Turns, then the turns between two rows, first turn first; the first pair answered:
turn j_146:
[  3  -9   5   4  -2  -5  -6  -5  18   6  17 -11  -5  11   5   2  12   4
   4  -2   3  11  -5  16   9  17  -7  -9  -8  -1  -7  15  11   2  14   9
   6] => [  6 -11  -3  -4  -8  -9   1  12  15  11  16 -10  -5  10   6   6  20  -2
   4   1   7  18 -10  15   3   5 -11 -18  -7   6   0   3   3   3   9   2
   4]
[ 19 -10  -5   7   5   8 -13 -12  -4 -12   0   4  -3   4  -2  -4  -3   1
  -7  -1  -9  -4  12  -8 -10 -12   2   2 -15 -10   3   8  13  -6   7  -7
   1] => [ 23 -10  -7   3   0  11 -11   1  -2 -11   2   1  -9   3  -3  -4   3  -3
  -9   2  -4   1   6 -11 -12 -17   1  -6 -11  -8   7   1   1  -4   3 -13
  -3]
[-10  -7   0   6 -11 -11 -12   5   1  13  -1  -2   0 -16  -4   9   6   2
   7  -2  -4   4 -11   7  -7   1   7  -5  10   0   5 -12   0   4 -10  13
  -4] => [-11  -6   5  11  -8  -8 -19  -5   5  10   1  -4   1 -13  -4   3  -1   5
   6  -5  -5  -1  -8   7  -3   9   9   0   8  -5   0  -3   7   3  -4  18
  -3]
[ -2  -8  10  -6   5   3   6  13  10  16  -3   0  -3  -4  -2   7  -7 -10
  -1   9   3   6  -4  -1   3   6  -6 -12   6   6  -2  -7 -10  -3   4  -2
  -1] => [ -8  -7   8   1   8  -7   7   0   3  18  -5   4   9  -4   0  12 -12  -4
   4   7  -8  -7   2   2   5   3  -4  -4   1  10  -5  -5   3  -4   9   5
   6]
turn j_27:
[  5  -4   6   4  -2  12  -3   2   8  -1   4  -7 -13   2  -2  -9   1  -1
  -5  -5   7   8   6  -2  -1   3   4   1   0  -4  -2   2  -1   4  -2  -2
  -7] => [  4  -4   3   3  -2  11  -2   5   7  -2   4  -6 -14   0  -3  -7   4  -4
  -4  -4   8   9   6  -3  -2   0   4   1   2  -3   0   1  -4   5  -4  -2
  -8]
[ -2   5 -16  -6   8  -1  11   3  -2   7   5  10   9  -7   0  11   1 -12
   5   2  -1   9   4  -3   5  -6  13   0  -4  -9   6   7  -6  -5  -1  -4
   0] => [ -4   4 -16  -4   8  -2  10   0  -3   6   4   9  10  -8   0  12   0 -11
   7   4  -1   5   5  -4   3  -6  13   2  -6  -9   4   9  -3  -5  -2  -4
   0]
[ -1  -5  -4  14  -2  -6  -3  -8  -3   1  -6  -3  12   1  -5  -2   8   6
  12  -3  -7 -10   5   3   0  -2   6   3  -4   3  -2   4  10  -7  -6  -4
   1] => [ -3  -4   4  13   2  -1  -5 -12  -1   1  -3  -3   9   0  -6  -2   1   6
  10  -5  -8  -9   6   3   3   7   6   6  -2  -1  -6   7   9  -5  -1   0
   1]
turn j_215:
[ -3  -1 -13  -4   4 -10  11   7   3   2  -3   3   7  -3   4  -1  -3   0
   3   4  -9  -3  -3  -1  -6 -12  -6   6 -12  14   0 -13   2   9  -1   3
  -1] => [ -5   0  -8  -5   7 -11  12   5   4   7  -3   3   6  -4   5   1  -6   0
   4   3 -12  -2  -2   1  -1  -7  -6   8 -12  14  -4 -13   2  10   4   6
   0]
[ -1  -2  -8   4  -6 -14   7   3  -3   4   0   2   0   7  -3   4   5  -5
   7   5   3  -6  -2  -8  -4 -12  -2   5   7   9  -1  -5   2   4   1   0
  -2] => [ -3   0  -6   5  -3 -15   8  -1  -1   6  -1   2   2   6  -2   5   1  -5
  11   4  -1  -7  -2  -5  -1  -8  -4   7   6   9  -2  -3   5   2   7   2
   0]
[  5   6   0  -5 -10   7  -3  -7  18  -1 -14  -6   0   6   7 -16   4  11
  19  -5   0   5   3   5   2   6  13   9 -14  -4   0  14   0  -3  -1   8
   9] => [  6   7   2  -4  -9   8  -3  -9  17   0 -13  -5   0   6   8 -16   5  12
  19  -3   0   5   4   6   1   6  14   8 -14  -4   0  14   0  -2   0   7
  11]
[ -9 -10 -15   7  -2 -16   4  -5   0 -12  -3   3   9  -4  -5   2   7   8
   0   6  -3 -12  13  -1  -8 -14   2  -2 -10   7  -3   6  23  -1 -13  -3
   6] => [-15  -8  -8   5   6 -16   5 -10   2  -7  -4   7  14  -7  -4   6  -2  10
   1   6  -9 -14  14   2  -2  -5  -3   2  -9   7  -9   8  25  -1  -5   4
   8]
Then:
Each pair is two turns apart.
[ -1  -4  -6  -7  -1  -2   8  16  -5   8  -1   4  -1  -2   3   5   7  -6
  -5   3   1   9  -5   2  -6  -6  -4  -9   4   7   5 -11  -6   1  -2  -6
  -2] => [  4   1  12  -1   3  14  -5   6   6   0   3  -2 -10   4   0  -8   0  -3
 -11   0   8  11  -2   0   1  12   3  -3   8  -7  -2   3  -5   1   2  -1
  -6] : j_146 j_146
[  1  -3  10   2  -1  12  -4  -2   6  -6   4  -2  -5   0  -5 -10  -1  -1
  -1  -3   2  -6   5   0  -3   9   8  -2   2  -1  -9  13  -3   0   1  12
  -6] => [ -5  -4   0   1   0  -3   1  -6  -4  -1   1   4   9  -2  -4   1  -2   2
   5   0 -10 -15   7   3  -4  -2   3   1  -5  10  -9   8   8  -1   2  13
  -1] : j_146 j_146
[ 2 -1 -7  6 -4 -3 -6 -7 -6 -7 -1  1  1  3  0 -3  6  4  5 -1  1 -8  4 -2
 -3 -4 10  2 -5 -1  5  1  9  0 -7 -1 -3] => [ 7 -2 -3  2 -7  7 -5  3  1 -4  2 -1 -9  1 -1 -4  8 -1  0 -1  9  1  0 -5
 -2  2  8 -3  1 -4  7 -2 -1  0 -9 -5 -8] : j_27 j_146
[ -4   1   0 -13   1 -10  -4   0   1  -2   5  -5  -6  -4   3  10  13  -7
   2 -11   9   9   5  16 -15   4   5  -6   2   0   3  -4  -5  -3  -5   2
  -6] => [ -6   2   7 -10   4  -5 -10  -7   5  -4   5  -6  -8  -4   2   7   9  -6
   0 -13  11   6   7  15 -12  11   6  -3   1  -6  -1   4  -1  -4  -3   6
  -5] : j_146 j_146
[ 15  -4   6  -7  -7  -2   2  17  -5  -2 -10  -5 -11   5   3  -6  -1   4
  -6  14   1   3   0   6 -13   1  11  -2   0  -5  10  -6  -3  -1 -19 -14
  -7] => [  2  -2   7  -3   2 -15   4   0 -11   3 -13   3   6   3   6   3 -16  10
  -1  11 -17 -11   7  14  -6   3  10   9  -9   2   1  -2  13  -3  -7   0
   5] : j_146 j_215
[  0   1  -4   3  -8   2  -5  -9  -3 -19   2  -2  -3   1  -1  -6  10   9
   7  -6   3  -6   4  -4  -6  -1   3   0  -9  -1   1   4   1  -2 -12  -1
   0] => [  2  -1  -4  -2  -9   5  -1   2   0 -16   1  -3  -7   1  -1  -4  14   3
   3  -3   8  -1  -1  -4  -8  -4   0  -5  -5   1   5  -4  -7  -1 -15  -8
  -3] : j_27 j_146
[ -5  -2  -4  -3   8 -16   9  -2  -1   3 -14   5  15   0   7   7   3   5
   4  -4  -9  -5   5   6   3 -15 -13   1  -1  17  -3 -12  15  -5   2  11
  14] => [  8  -3   2 -10   2   2   9  22   8   1 -11  -3  -5   0   1   0  14  -5
  -7   0   9  12  -4   0  -1 -11 -14 -14   8  11   4 -20  -7  -2  -5  -4
   2] : j_146 j_146
[  5   0  16   8   7   1  -2  17   0   3  -1   0  -2   4   4   8   6  -8
  15   2  14  13  -9  18   1   2  15 -18   6   5  -2  14 -31  22   8   2
 -19] => [ -2   3  19  16  14  -2  -7  -3  -1  -1  -2   3   7   6   6   7  -4   1
  19  -3   5   2  -1  20   6  12  19  -7   0   0 -12  26 -17  21  16  14
 -13] : j_146 j_146
[ -4  -4  -2  -5  -6   8   2   2 -11  -6   4  -1  -2  -6   2  -6   0 -10
  -2   7  -2  -2  -8  -6  -7  -2   9   8   1  -2  -5  -6   2  -4 -11 -13
  -9] => [ -6  -2   2  -1  -2  10  -2  -4  -8  -7   6  -1  -2  -4   2  -8  -3  -8
  -2   7  -2  -6  -6  -5  -5   4  10  12  -2  -5  -8   2   5  -5  -8 -10
  -9] : j_146 j_146
[ 18   5  26   2   9  -3   3   0  24  -5  -2   3   6  -6 -11   1  -6   3
   0   2   7   1  -1  -2   6  21  -6   5  -8  -7   2 -11  -2  -7  10  -1
   3] => [ 26   2  18   4  -2   0   2   7  23 -12   0  -1   0  -3 -11  -3   8   2
  -1   3  14   5  -4  -7   0  10   0   0  -9 -10  10 -14  -7  -7  -2 -11
  -1] : j_215 j_215
[ -1   1 -14   5  -2  -8   7  -9 -10   1  -3   3  11  -3   4   6   1  -1
   5  -2  -5  -9   3   2   0 -12  -1   5  -1  12   7  -1  10   0  -9   0
  11] => [  9   0  -8  -2  -7   7   6   9  -1  -2   1  -1  -5  -3   0  -1   9  -8
  -2   1  10   6  -5  -3  -4 -10  -2  -7   9   5  13  -4  -9   2 -16 -11
   1] : j_146 j_146
[ -8  -5  -7  -2   8 -13  10  10  -2  10  -2  -4   9  -1   8   7  -6  -1
  21  -6  -6 -13 -10  -4  -3   2  -2  14  -1   4   1  -3  -8   2   4  21
   7] => [  0  -5  -3  -6   5  -5  11  23   3   9   1  -7  -4   1   4   4   0  -6
  16  -3   5  -2 -15  -8  -8   3  -2   4   7   1   4  -8 -21   4   0  11
   0] : j_146 j_146
[-24   2  18   3  -6   2   2   4   0  10 -10  18  13  -6  -2  -8  -2   2
   6   2  12   8   4 -13  17  -1   2  -1   5  -5  -6  -8  16  -3  20   2
   7] => [-18   1  15  -1 -12   5   4  15   2  10 -10  13   6  -5  -3 -12   7  -3
   4   4  20  16  -1 -16  12  -6   1  -9   8  -5   0 -14   7  -2  13  -7
   2] : j_146 j_27
[  1   7   3  -3  -2  -3  -1   9   0   2   3   0   0  -1  -5 -14   7  10
  -2  -4 -11  11  -3 -16   0  -6   7 -10   1   7  -6  -9 -18  11   2  12
 -11] => [ -2   9   8   3   1  -1  -6  -2   2  -2   6   3   0   1  -4 -18   2  13
  -3  -7 -11   8   1 -16   3   2  11  -6  -1   3  -9  -2 -14  11   6  17
  -9] : j_146 j_146
[-11   4  16 -12 -13   2  -2   4  13   7  -7   0 -15  -9  16  -9 -22   5
  -3   1  -4  16   2   7   1   9   8  -2   0  -5  -6   0 -17  -5  24  10
  -4] => [-17  -1   1 -13 -16 -14   6   4   3  12 -10   6  -1 -14  18   3 -18   5
   4   2 -13   9   2  10  -3  -9   4  -2  -4   8  -2  -9  -8  -7  22   9
   2] : j_27 j_146
[ -8  -1  -5 -13   0  -8   6   5   0  21 -14   8  10  -5   6  15 -11   1
   1   3  -3   1  -8   4   4  -2 -14   4   3  14  -2  -7   4  -1   8   1
  -2] => [ -4   2  11 -13   3  11  -1   4  13  16  -8   2  -3  -3   5   6 -15  -2
  -6   2   7   7  -9   1   9  16 -12   4   9  -1  -6   0  -3   1  12   2
  -9] : j_146 j_27
[  7  -7  -1   3 -14   4  -6  -4   8 -10   0 -11  -4   7  -5  -4   5  -2
  -5  -6   0   6   4  -1  -6  -4   4  -2  -1  -3  -3  -1  -9  -8 -13  -6
  -4] => [  2  -9  -7   5 -10  -6  -4 -13   1  -8  -2  -5   8   5  -3   1   0   2
   1  -7 -12  -4   7   2  -4  -9   4   3  -8   3  -7   0   3  -9  -9   3
   2] : j_146 j_27
[ -9   0   5 -11   7  -5  10  11   0  18  -7   3   8  -8  -1  13  -8  -4
  -1   2  -8  -2  -8   7   8   1 -15  -8   0  10  -3 -13  -4   5   5   3
   0] => [ -2   0  14 -10   6  10   6  13   9  13  -3   0  -4  -6  -2   4  -5  -6
  -7   3   1   6 -10   4  10  11 -12 -10   7  -2  -5  -9 -13   6   5   0
  -5] : j_146 j_146
[ -1  -5   1 -11  -8  -2  11   3   8   7  -5  -2   0  -4   0  10  -6 -20
  -2   5   8   6  -3   4 -12   2  -4  -9   1   3   7 -12  -9   4   5 -13
 -15] => [  1  -2  13  -5  -3   8   0 -13  15   1  -2  -3  -4   2  -2   1 -13 -15
  -5   1  11   4   4   3  -7  18   1   0   1 -10  -2   3  -3   2  11  -5
 -15] : j_146 j_146
[  7   9  -3  -5 -10 -12  10   5 -10 -18  -3  -6  -2   3   2  -5   1   0
   1  -6  -5  -5  15  -4  -7  -2  17   2  -5  -1   2  10   9  -8   0   4
 -17] => [ 11  11   1  -9 -13  -6  10  14  -5 -17  -3  -7 -10   4   1  -7   2  -3
  -3  -4   0   0  11  -5  -9  -1  17  -2  -2  -3   3   7   2  -6  -2   0
 -21] : j_27 j_146
[ -4   0  -5  -7  -4   0  10   8   8   8   5   4  -4 -15   0   4   5  -1
  -1   9   0   3  -1   2 -10  -2  -6  -2   6  -1  -3  -9   1  -8  -2   2
  -5] => [ -2   1   4  -5  -2   9   4   1  13   4   6   3  -9 -12   0  -3   1   1
  -6   6   3   3   0   0  -8   8  -2  -2   6  -9  -8  -1   1  -6   1   2
  -8] : j_146 j_146
[ -9  -6 -13  -5  -3 -12  11  10 -10   5  -4   3   3  -2   4   8   7  -4
  11   9  -5  -2  -4   0  -4 -16  -8 -10  -2   8   5 -17   3   3  -6  -2
   4] => [-13  -2  -3  -6   4 -11  14   5  -8  13  -4   5   6  -5   5  13  -3  -2
  11   7 -11  -3  -2   4   3  -6 -12  -5  -3   7  -3 -14   4   3   4   7
   8] : j_215 j_215
[  5  -4 -10  -1 -11   2  -4   8  -3  -4   3  -4 -11   4   1  -5  15  -5
  -3   4  12   1  -5  -3  -4 -15   2  -6   0  -3   6  -1  -9   2 -12 -10
  -2] => [  4  -2   2   8  -5   8 -14  -8   2 -11   6  -4 -13   6   0 -13   4   0
  -1  -2   8  -5   3  -2   3   2   8   3  -2 -12  -2  13   0   0  -6   0
  -2] : j_146 j_146
[ 6  9 -1 -3  2  2 -8  0  2 -6  2 10  2  6 -3 -9 -1 -3  4 -4  9  6 -1 -8
 -3  4  3 -1 -1 -5  5 11  3  4 -4 -6  0] => [ 2  8 -6 -2  4 -5 -7 -5 -3 -5  0 12  9  6 -1 -5 -4 -1  7 -5  4 -2  1 -8
 -3  0  2  3 -6 -1  3 10 11  3 -5 -2  3] : j_146 j_146
[-10  -6 -16  -2  -7  -1   0 -12  -3  -3   0 -10   3   2  -4 -15  10  -2
  12   4  -1 -13   6  -9  -6 -10  -5   5   1   3   7   5 -14  -3   2   4
   7] => [ -7  -5 -14  -3 -10   4   0  -8   0  -3   1 -11  -5   1  -4 -17  12  -4
   9   4   4 -10   5 -11  -7  -9  -5   2   2   1   9   4 -21  -2   1   1
   4] : j_146 j_146
[-19   7  21   4  23   7  15   1  -7  21   5 -10 -11   9  19  21   6  11
 -18 -15   1   1  -4   2  10  21  -9  -9  -4  -9 -16 -14  -8  -3  11 -11
  -6] => [-19   6   5   1  15  -5  23   9 -15  24   5  -9  -5   5  20  26  15   8
 -14 -12   0   0  -7   2   4   2 -13 -16  -5   2  -7 -25  -9  -3   3 -17
  -5] : j_146 j_27
